Here is a table of points, one per row:
array([ 0.0, -1.0,  0.8,  0.5,  1.1, -0.8, -0.3, -0.8,  0.3,  1.5,  1.3, -0.3,
       -0.5,  0.3, -1.6, -1.2,  0.4,  0.4,  1.8, -0.5, -0.3,  1.0,  1.3,  0.4])
array([ 1.3,  2.1,  0.3, -1.3, -0.2,  0.0, -2.0,  1.4, -1.0, -1.9,  0.3, -0.6,
       -0.5,  0.7, -0.4,  0.2,  0.6, -0.3, -0.2, -2.0, -0.3, -1.3,  0.6,  0.4])
array([ 0.3, -2.0, -0.9, -0.8,  0.3,  0.7, -0.2, -1.1, -0.3, -0.1, -1.8, -0.8,
       -0.5, -0.3, -2.0, -1.5, -1.2,  0.9, -2.6,  0.4,  1.1,  1.2,  1.0,  1.4])
array([-0.5, -0.4, -1.4,  0.6, -0.1,  0.7,  1.7,  1.2,  0.0, -0.4, -1.9, -0.1,
       -1.2, -0.6, -0.2,  0.4, -0.5,  0.0,  1.6, -1.5, -1.0, -1.8, -0.7,  0.6])
array([ 1.8, -0.7,  0.3, -0.3, -2.6,  1.6, -0.1, -0.9, -0.8, -1.1,  0.1,  0.5,
       -1.0,  1.4,  0.2, -1.3,  0.3,  1.7,  1.7, -0.3,  1.6, -0.4,  0.5,  0.3])
array([-1.0, -2.1, -0.1,  0.9,  0.5,  0.0,  0.4,  0.7,  0.1, -0.2,  0.3,  0.4,
        0.2,  1.7,  0.9,  0.0, -2.4,  0.8,  1.0,  0.3, -0.5, -1.4, -0.3, -0.1])
array([-0.5, -0.7, -1.2, -0.2, -1.2, -0.9,  0.3, -0.3, -0.7, -1.0,  0.7,  0.8,
        1.4, -1.1,  2.3, -0.6, -0.3, -2.8, -0.3, -1.0,  0.3,  0.3,  0.1,  0.3])
array([ 0.3,  0.5,  0.4, -0.1,  0.3, -0.5, -1.3,  1.9, -1.1,  1.5, -0.5,  1.2,
        0.3, -0.2,  0.6, -1.3,  0.0,  1.0, -0.2,  2.0, -0.9, -0.2, -0.5, -0.1])
array([ 0.1, -0.2,  1.3, -0.2, -1.3, -0.8, -1.4, -0.9,  0.0,  1.5, -1.0,  0.1,
       -0.3,  1.3,  1.5, -0.4, -0.5, -0.6, -0.1, -2.5, -0.2,  0.7, -1.7, -0.3])
array([-1.9,  0.5,  0.1,  0.3, -0.8,  0.4,  0.5, -0.8,  1.6,  1.3,  1.4,  0.8,
       -0.1,  0.1, -0.8,  0.4,  1.8, -0.6, -0.6,  0.2, -0.3, -1.6, -0.1, -0.1])
array([ 0.0, -0.1,  0.3,  1.3,  0.4,  0.0,  1.2,  0.9,  0.7,  0.4, -0.8, -1.5,
       -1.5,  1.5,  1.2,  1.5,  1.2, -1.0, -0.7,  0.9,  0.7,  1.8, -0.2,  0.7])
array([ 1.0,  1.5,  0.9, -0.6,  1.3, -0.2,  0.4, -1.6, -2.4,  0.7,  0.7, -1.7,
        1.0, -1.0, -1.0,  1.1, -0.8, -0.2,  0.7,  0.6, -0.2, -0.7,  0.5,  0.4])
array([-1.9, -1.1,  1.1,  0.5,  1.0, -1.2, -0.8,  0.1, -2.1, -1.2,  1.2, -0.3,
       -1.3, -0.8, -0.3,  0.5,  0.0, -0.5, -0.1,  0.2, -1.8, -0.3,  2.6, -0.3])
array([ 0.5,  0.4, -0.9,  1.1, -0.8, -0.9,  0.6, -0.2, -1.3,  0.0,  1.1, -0.7,
       -1.5, -0.4,  0.1, -0.4,  0.0, -0.9, -1.5,  2.7,  0.5, -0.5, -2.0,  1.0])
array([-2.4,  0.4,  0.9, -0.7, -1.3,  0.2,  0.5,  1.0, -0.7,  0.0, -0.6, -0.2,
        0.2, -0.5, -1.8,  0.2, -0.9,  1.6,  1.4, -0.7,  2.3,  0.7, -1.5, -1.0])
array([ 0.1,  0.4, -1.8,  1.1,  1.0,  0.6, -0.5,  0.0,  0.2,  2.4,  1.2, -0.8,
        0.4, -1.4, -0.6,  0.5, -0.6, -0.3,  0.0, -0.6, -0.6,  0.1, -0.7, -2.0])
array([-1.2, -0.4, -0.1, -0.7,  1.5, -1.5, -1.3, -0.8,  1.4, -1.1, -0.1,  0.0,
        0.7,  1.0,  0.1, -0.2,  0.4,  1.0, -1.2,  0.7,  1.8, -0.4,  0.4, -0.9])
array([ 0.7,  0.6, -0.9, -0.8,  1.4,  0.2,  0.9, -0.1, -0.3,  0.9,  0.2, -1.4,
       -0.1, -0.5,  2.6, -1.1,  1.5,  0.6,  0.0,  0.0,  1.1,  0.1,  1.1, -0.6])
array([-0.7,  2.0, -0.6, -0.3, -0.4,  1.0, -0.3,  0.0,  0.2,  1.0, -1.1,  1.5,
       -0.8, -0.6,  0.1,  0.5, -1.9, -1.0,  0.0,  0.5,  1.2,  0.0,  2.5,  0.1])
array([ 0.8, -0.5,  1.6, -1.4, -1.2,  0.3,  0.0,  0.6,  1.1, -0.1,  0.6, -0.6,
        0.2, -2.6,  0.9,  1.7,  0.3,  0.7, -0.1,  1.2, -0.6,  0.8,  0.3, -0.2])
array([-0.7,  0.2, -1.3, -0.3, -0.3,  0.0,  0.0, -0.2, -0.1,  0.7,  0.4,  0.9,
        1.8,  1.3,  0.6,  1.5,  0.7,  2.0, -1.6, -0.5, -0.8, -0.4, -0.1,  2.0])
array([ 0.3, -1.2, -0.1,  1.7,  0.9,  2.4, -0.9,  0.7, -0.7, -0.1, -1.0,  0.5,
        1.5,  0.8, -0.7,  0.4,  2.4, -0.8, -0.3,  0.1,  0.1, -0.4, -0.3, -0.7])
array([-0.4, -0.7,  0.0, -0.2, -0.5, -1.2, -0.6, -0.1,  1.8, -0.2, -0.9, -0.1,
        1.5, -0.9, -1.1, -0.9,  0.6,  0.0,  2.1,  0.2,  0.7,  0.1, -0.3,  2.7])
array([-0.3,  1.1,  0.6, -0.4, -1.5, -0.2,  1.3,  0.6,  0.7, -1.1, -0.2, -2.1,
        1.7,  0.8, -0.8, -1.9, -0.6, -0.3, -0.8,  0.4, -1.5,  0.2,  0.5, -1.7])
array([ 0.8,  0.0,  1.9,  0.1,  0.2, -0.2,  0.1, -0.7,  0.7,  0.4, -0.5,  1.4,
       -0.7, -1.0, -0.2, -0.5, -0.8, -0.3, -1.3, -0.6, -0.5, -1.6, -0.7, -0.7])
array([ 2.2, -0.8, -0.2, -0.6, -0.3, -0.8,  1.9,  0.1, -0.2,  0.0,  0.6,  0.9,
        1.0,  0.7, -0.4,  2.1,  0.3, -0.9, -0.6,  0.7,  0.0,  0.3,  1.4, -2.0])
array([ 0.6,  0.3,  0.0, -1.7,  1.6,  2.1, -0.2, -0.8,  1.3, -1.1, -0.2, -1.0,
       -0.6,  1.5,  0.2,  0.4, -0.7, -2.0,  0.3,  1.2, -0.2,  1.2, -1.5,  0.6])
array([-0.2, -0.3, -2.2, -0.6, -0.9, -1.2, -1.3,  0.3,  0.4, -0.4,  0.5,  1.4,
       -1.7,  0.4, -0.6,  0.1,  0.5,  0.5,  1.0, -0.8, -0.7,  1.9, -1.6, -0.5])
array([ 1.2,  0.6,  1.3,  1.8,  1.0,  0.5,  0.4,  1.6,  0.9, -0.3,  1.9,  1.0,
       -0.2, -0.1,  0.4, -0.7, -0.7,  0.7, -0.3, -0.9,  0.4, -0.1, -0.4,  1.3])
array([-0.3,  1.6, -0.3,  1.1,  0.7, -0.5,  0.9, -1.7,  0.3, -1.9, -1.9,  0.8,
        0.5, -1.4,  0.8,  0.5,  0.5,  0.5,  0.7,  0.1, -1.5,  0.7, -0.1, -0.7])
There is one direction along which these points spread out most. For each point below, how far along it does it lie, from 0 to 99? The average is 50, and the first point in the table lies past the average. One standard deviation of the points above along it is 16.
array([-0.7,  2.0, -0.6, -0.3, -0.4,  1.0, -0.3,  0.0,  0.2,  1.0, -1.1,  1.5,
       -0.8, -0.6,  0.1,  0.5, -1.9, -1.0,  0.0,  0.5,  1.2,  0.0,  2.5,  0.1]) 45
array([-0.7,  0.2, -1.3, -0.3, -0.3,  0.0,  0.0, -0.2, -0.1,  0.7,  0.4,  0.9,
        1.8,  1.3,  0.6,  1.5,  0.7,  2.0, -1.6, -0.5, -0.8, -0.4, -0.1,  2.0]) 54
array([ 0.6,  0.3,  0.0, -1.7,  1.6,  2.1, -0.2, -0.8,  1.3, -1.1, -0.2, -1.0,
       -0.6,  1.5,  0.2,  0.4, -0.7, -2.0,  0.3,  1.2, -0.2,  1.2, -1.5,  0.6]) 46
array([ 0.8, -0.5,  1.6, -1.4, -1.2,  0.3,  0.0,  0.6,  1.1, -0.1,  0.6, -0.6,
        0.2, -2.6,  0.9,  1.7,  0.3,  0.7, -0.1,  1.2, -0.6,  0.8,  0.3, -0.2]) 35
array([ 0.0, -0.1,  0.3,  1.3,  0.4,  0.0,  1.2,  0.9,  0.7,  0.4, -0.8, -1.5,
       -1.5,  1.5,  1.2,  1.5,  1.2, -1.0, -0.7,  0.9,  0.7,  1.8, -0.2,  0.7]) 40
array([-0.3,  1.1,  0.6, -0.4, -1.5, -0.2,  1.3,  0.6,  0.7, -1.1, -0.2, -2.1,
        1.7,  0.8, -0.8, -1.9, -0.6, -0.3, -0.8,  0.4, -1.5,  0.2,  0.5, -1.7]) 42
array([ 1.2,  0.6,  1.3,  1.8,  1.0,  0.5,  0.4,  1.6,  0.9, -0.3,  1.9,  1.0,
       -0.2, -0.1,  0.4, -0.7, -0.7,  0.7, -0.3, -0.9,  0.4, -0.1, -0.4,  1.3]) 54
array([ 0.3, -1.2, -0.1,  1.7,  0.9,  2.4, -0.9,  0.7, -0.7, -0.1, -1.0,  0.5,
        1.5,  0.8, -0.7,  0.4,  2.4, -0.8, -0.3,  0.1,  0.1, -0.4, -0.3, -0.7]) 47
array([-0.2, -0.3, -2.2, -0.6, -0.9, -1.2, -1.3,  0.3,  0.4, -0.4,  0.5,  1.4,
       -1.7,  0.4, -0.6,  0.1,  0.5,  0.5,  1.0, -0.8, -0.7,  1.9, -1.6, -0.5]) 75
array([ 1.0,  1.5,  0.9, -0.6,  1.3, -0.2,  0.4, -1.6, -2.4,  0.7,  0.7, -1.7,
        1.0, -1.0, -1.0,  1.1, -0.8, -0.2,  0.7,  0.6, -0.2, -0.7,  0.5,  0.4]) 22
